One turning vector, and how many steps it has turned:
The counts run from 0 to 470.
[  0  30 -23 -10  11  -8   6  -4 -12 -21   5 -30   0  31   2  29  -5   8
  -7  -8 -11 -17 -19  -1   4  -8  19  17 -20 -13  36  -1   3   0  -7  -6
  -9  -8  -8   4  34 -13 -10  -4  -6  -7  -7  -1 -15   9  -2   7  12  20
  -1  10  23   2 -19] | 310
[ 31  11 -15  12  13  29  -7 -14  15 -25 -12  -9  19  -7 -25  -3  15  -5
  -1   3 -29 -36 -18   4   9 -19  13   7   6 -14  17  12  10   6  -2  -6
 -14  -4 -16   7   2 -11  -8  19  -6  -8   6   1   7  11  -5  17   1  10
   7 -15  15  13 -35] | 25
[  3   2 -17  -3  20   8   4   9  13  -5   5   5  -3   0   7  36  -3  13
  -2 -15 -15 -33 -20   0  -4 -13  21   8  -5 -31  17 -19   2   8  -7  -4
  -6  -2 -28   0  11 -19  -3  -3   7 -11 -18  19 -13  24  -8  13   9  38
  -3   9  12  15 -31] | 188
[  4  26 -16  11   0  21  -1  -6  12  -9 -15  -5  -6   9 -30  29   8  -1
 -14 -10  -6 -23 -24   1   7 -21  -9  11 -22 -19  10 -10   7   5   3  -8
 -21   2  -5  -1  37 -32  -5   1  -1   7 -10  25   1   4  -6  23  22  18
   4  25  15   2 -17] | 352
[  8  10 -20   1  12  26  -2 -14  17 -15 -23  10  -1   6 -15  29   1   8
 -11 -15 -15 -26 -31   2   0 -14   9   8  -5 -28  17 -11  -6  -2  -7   9
 -16   2 -25  -8  19  -5  10 -12   3   2 -17  17  -7  17 -17   8  -1  33
   8  18   4   7 -23] | 229
[ 16   1 -26  -3   2  26   1  12  17  -3  -3 -11  -2  -1  -7  27   0   0
  -3 -14 -16 -42 -21   0   9 -10  19  -5   0 -37  21   4  12   5   3  -1
   2   7 -17  -7  14 -24  -3   1  -2  -4 -20   4 -11  17  -9  18   7  13
   6   4  15   5 -41] | 179
[ -4  36 -12   0  -1   2  -1 -13   2 -28   7  -9   3  12 -18   9   9  -5
 -11   1 -19   5 -14  -3  -6 -21   0  30 -26  -8  37  14  -5  21  -4  -6
 -19  -9 -12  14  49 -14 -17   9  -9   7   0  17  -9   5  13   2  15   3
   3   8  21  -3 -18] | 255
[ 23  27 -24   5   0   0   9 -14  -5 -19   4 -35   1  20 -16  12 -10  14
   4  -1  -8  -9  -4  -1   2  -8 -11  28 -15  -7  34   8   1  23  -4 -19
  -9  -3  -6   0  46  -7 -27   7  -4  -4  -5   7  -4 -12   2   4  13   8
  10  -8  29  14 -11] | 209
[  1   6 -30 -11   8  10  11   8   7  -7  -1 -10  -3   9  13  32  -2  11
  -5 -17 -18 -33 -19  -7   5 -11  20  11 -11 -36  32  -5  -2   2  -6  -1
   0   1 -23  -5  18 -12  -1  -5   2  -5 -21   2 -22  29  -5   6  -2  32
   5   8  14   3 -29] | 183
[ 17  14 -11   1  17  19  16  -5  19  -9  -9   9  17   8 -18 -13  26  22
   6  -4 -33 -17   4   6   0 -24   9  20  -6 -16  10  -8   3   7  -6  -7
  -6 -15 -26   0   7 -15 -23  20   9 -15   1  17  10  16  17  10   4  18
   9 -18  11  23 -28] | 390
[ -4  23 -18  -1   8   2  -2  -9  -1 -27  18 -17   6   8  -5  31   5 -14
 -12   3 -13 -22 -27  -1   4 -14  17  23 -17 -18  33  13   4  10  -7  -7
 -20  -4 -16  18  31 -16  -5  16 -13  -5  -6   7 -15  10  -3  13  21   7
  -6  11  30  -6 -15] | 406
[ 22   8  -6   7  11  34 -13 -13  24 -20 -13  12  13  -9 -33  -1   8   2
   1 -14 -28 -13 -10  13 -10 -18  19   5  12 -21  12   6   3  13   5   8
 -14  -5 -23   5  15 -13  -3   1   3  -2  -6  17   4   9  -4  10   2  10
  13 -10   5   9 -51] | 376
[ 33   8 -13   3   8  25  -4  -9  16 -20  -2 -15  19  -3 -24 -12   8   5
   6  -4 -32 -25  -9   7   3 -17  18   4   9 -17  24  16   8  13   1  -1
  -4  -6 -15   6  10  -9 -13  12  -2  -2   1  -3   1  14   4   7  -2   1
  11 -25  11  14 -48] | 30
[ -5  18 -28  -6   8   5  16   5   0 -14   6  -9   1  15   9  30  10   9
  -6   1 -16 -26 -15  -4  12 -14   4  27 -28 -26  29  -1   4  13 -12 -15
  -8  -1 -22   4  29 -12 -16  16  -3 -14 -15  14 -11  13   7  17  18  21
   1  10  27   5   3] | 55
[  8  21 -23  -6   0  -2  15   6  -1  -9  -3 -27   3  26 -10   3   5  15
   4  -8 -21  -1   9   5   4 -15  -2  20 -16 -13  32  10   9  24   0 -10
   2 -11 -12   3  41 -13 -31  11   0 -11  -6   2  -3  -5  17   8  17   4
  15 -14  31   6 -19] | 300
[-15  13 -19 -16  10   3   8   4   6 -24  -4   1   2  22   9  22  10  11
  -5 -12 -34   3  -9   1  -9 -21  20  23 -16 -28  37   6  -4  12  -8   3
   0  -8 -33   6  39  -1  -7  -1  -2 -18 -16   6 -18  14  12   3  10  21
   8   3  21  -8 -16] | 287
[ -3  -2 -13   8  11  19  -6  13  24  -8  -1  13  -3  -6 -14  23  12  -2
  -6 -11 -23 -22 -14   3   0 -21  18   4  -5 -34   9  -2   8  18   2  -5
  -9  -2 -23   4  20 -30 -10  11   2 -13 -14  24  -7  14  -1  26  22  15
   5   2  15   1 -33] | 47
[ 16   4  -7  18  20  17  -4   0  22 -12  -7   8   3   7 -22  18   1  12
   4  -3 -17 -26 -10  13  -9 -17   9   8  -1 -22  -3 -12   6  25  -2 -21
 -14  -8 -19   7  18 -22 -16  13   7 -26  -5  27   7  -2 -10  26  26  24
   8  -9  18  14 -23] | 198
[ 27   6 -24  -1  20  17   4 -16  11 -17 -31 -13   9  20 -19   1  -3  29
  12 -17 -25 -12  -2  12  -1 -15   9   6   7 -16  23   0   6  11  -5   0
   3  -4 -22 -12  23  11 -17 -10   7 -15 -10   3   3   7 -11   4  -1  29
  26 -20  12  16 -30] | 85
[  1   8 -18  -9   8   5   1   0   9 -20  -3 -10  10  18  -4  -1   4  12
   3 -14 -39  13   7   6 -10 -14  23  15   2 -19  38  15   4  16   0   8
   5 -13 -21   4  31  -4 -16  -6   1 -14 -11   4 -10  12  15  -5  -2  12
  16 -19  14  -2 -43] | 40
[ 39   2 -14  11  20  18   4 -11  23 -10 -13   2   8   2 -14   5  -2  28
  13  -9 -20 -30  -1   5  -8 -13   5   9   7 -21  15 -10  -1  18  -8 -10
  -8  -4 -23  -6  15   1 -17  -1  12 -17 -10  15  11   9  -9   7   0  27
  16 -20   6  30 -31] | 89
[  0  16 -19  -2  17   2   9  -1  12 -12   2   6  -7   5   3  40  -5  22
  -5 -13 -10 -21 -16  -2  -9 -12  10  24 -22 -29  21 -18  -7   9 -11  -9
 -12  -1 -22  -2  29 -14  -5  -5   8  -1 -21  24  -9  22  -4   4   5  37
  -1  20   9  15 -20] | 338
[ 16  15  -3  11  25  14  -3 -11  17 -11 -16  14   8  17 -29   9   4  18
   3  -9 -15 -20 -10  18 -11 -22   5   7  -8 -11   0 -24   5  11  -3 -11
 -19 -14 -17  -1  16 -17 -13   0  11 -14   2  30  10   5   1  16  15  36
   3  -3   5  20 -25] | 344
[ 13  31 -13   6  14   8   5 -22   4 -27 -26  -5  13  34 -29  -7   7  20
   1  -6 -19   5  -1  13  -3 -20  -6  20 -10   1  15  -4   4  13  -2  -5
 -15 -15 -12   1  39  -1 -22   4   4  -7   3  16  14  -3   7   7  13  23
  17 -11  14  14 -10] | 108
[ 12   9 -21   5   6  23   1 -14  17 -21  -5  11  -6 -11  -5  34   0   5
  -6  -6 -10 -24 -22  -5  -2 -14  -1  23 -14 -30  29   2 -11  15 -10   2
 -15  12 -27   0  34   1   3  -7   1   4 -24  22  -7  16  -8   2  -5  18
   9  14  11   6 -10] | 233
[ 10  27  -6   2   9  -3   2  -4   2 -28  12 -18  16  15 -16  -4  10   6
   0   4 -29  -3   1   4  -7 -18  19  25 -11  -6  29  13   1  24  -6 -15
 -13 -20  -9  18  28 -11 -28  23  -2 -12   7   7   2   1  17   5  13   0
   4 -16  23  15 -30] | 400
[ 23   7 -15   7   9  22  -3 -16  14 -23 -25  -1  12  11 -33  -6  -1  15
   8 -15 -28   2   2   8 -12 -13   3  12   5 -12  26   9  -3  21   3   7
  -5  -8 -17  -9  34   6 -12 -10   3  -3 -12  12   7  -2  -2   2  -1  11
  28 -16  10   9 -37] | 231
[ 10  -3  -7   4  23  18  -3   2  23 -13  -1  19  11   3 -11  13  12   6
   0  -8 -30 -26 -10  12  -4 -20  29   3   8 -25   6  -4   4  12  -5   0
 -11  -9 -30  11   1 -16  -9  12   4 -23  -6  20  -1  20  -2  19  13  22
   4 -12  13  13 -36] | 43
[  4  27 -32 -11   3  13   8 -14  -7 -22   3 -19   9   6   2  13  11  -5
  -8  -3 -17 -25 -22  -8  15 -16  11  29 -20 -22  47  14  -3  -1 -13   2
  -9  -2 -19  -1  23  -3  -1   2 -11   9  -7  -6 -14  22   3   2  -8  12
   4   9  19   2 -15] | 269
[ 19  12  -4   7  13  13  -1   3  24  -7 -12   5  -2  14 -34   1  -2  24
   4 -17 -16  -9   2  13 -12 -18   7   1  -1 -17   5 -18   4  15   5  -8
  -7 -15  -9  -2  22 -26 -22  -3  14  -6  -9  28  10   5   3  15  13  27
  13  -6   4  19 -47] | 98
[ 19   1 -20  -2  20  19   2   5  16  -2 -13  -7   6  11 -13   5   2  18
   3 -16 -27 -30  -6   8   2 -15  26  -7  11 -28  11  -8  13   3   3  -2
   3  -7 -21  -3   1 -23 -12  -1   5 -18 -12   5  -4  18  -4  13   1  29
  11 -10   8  16 -50] | 426
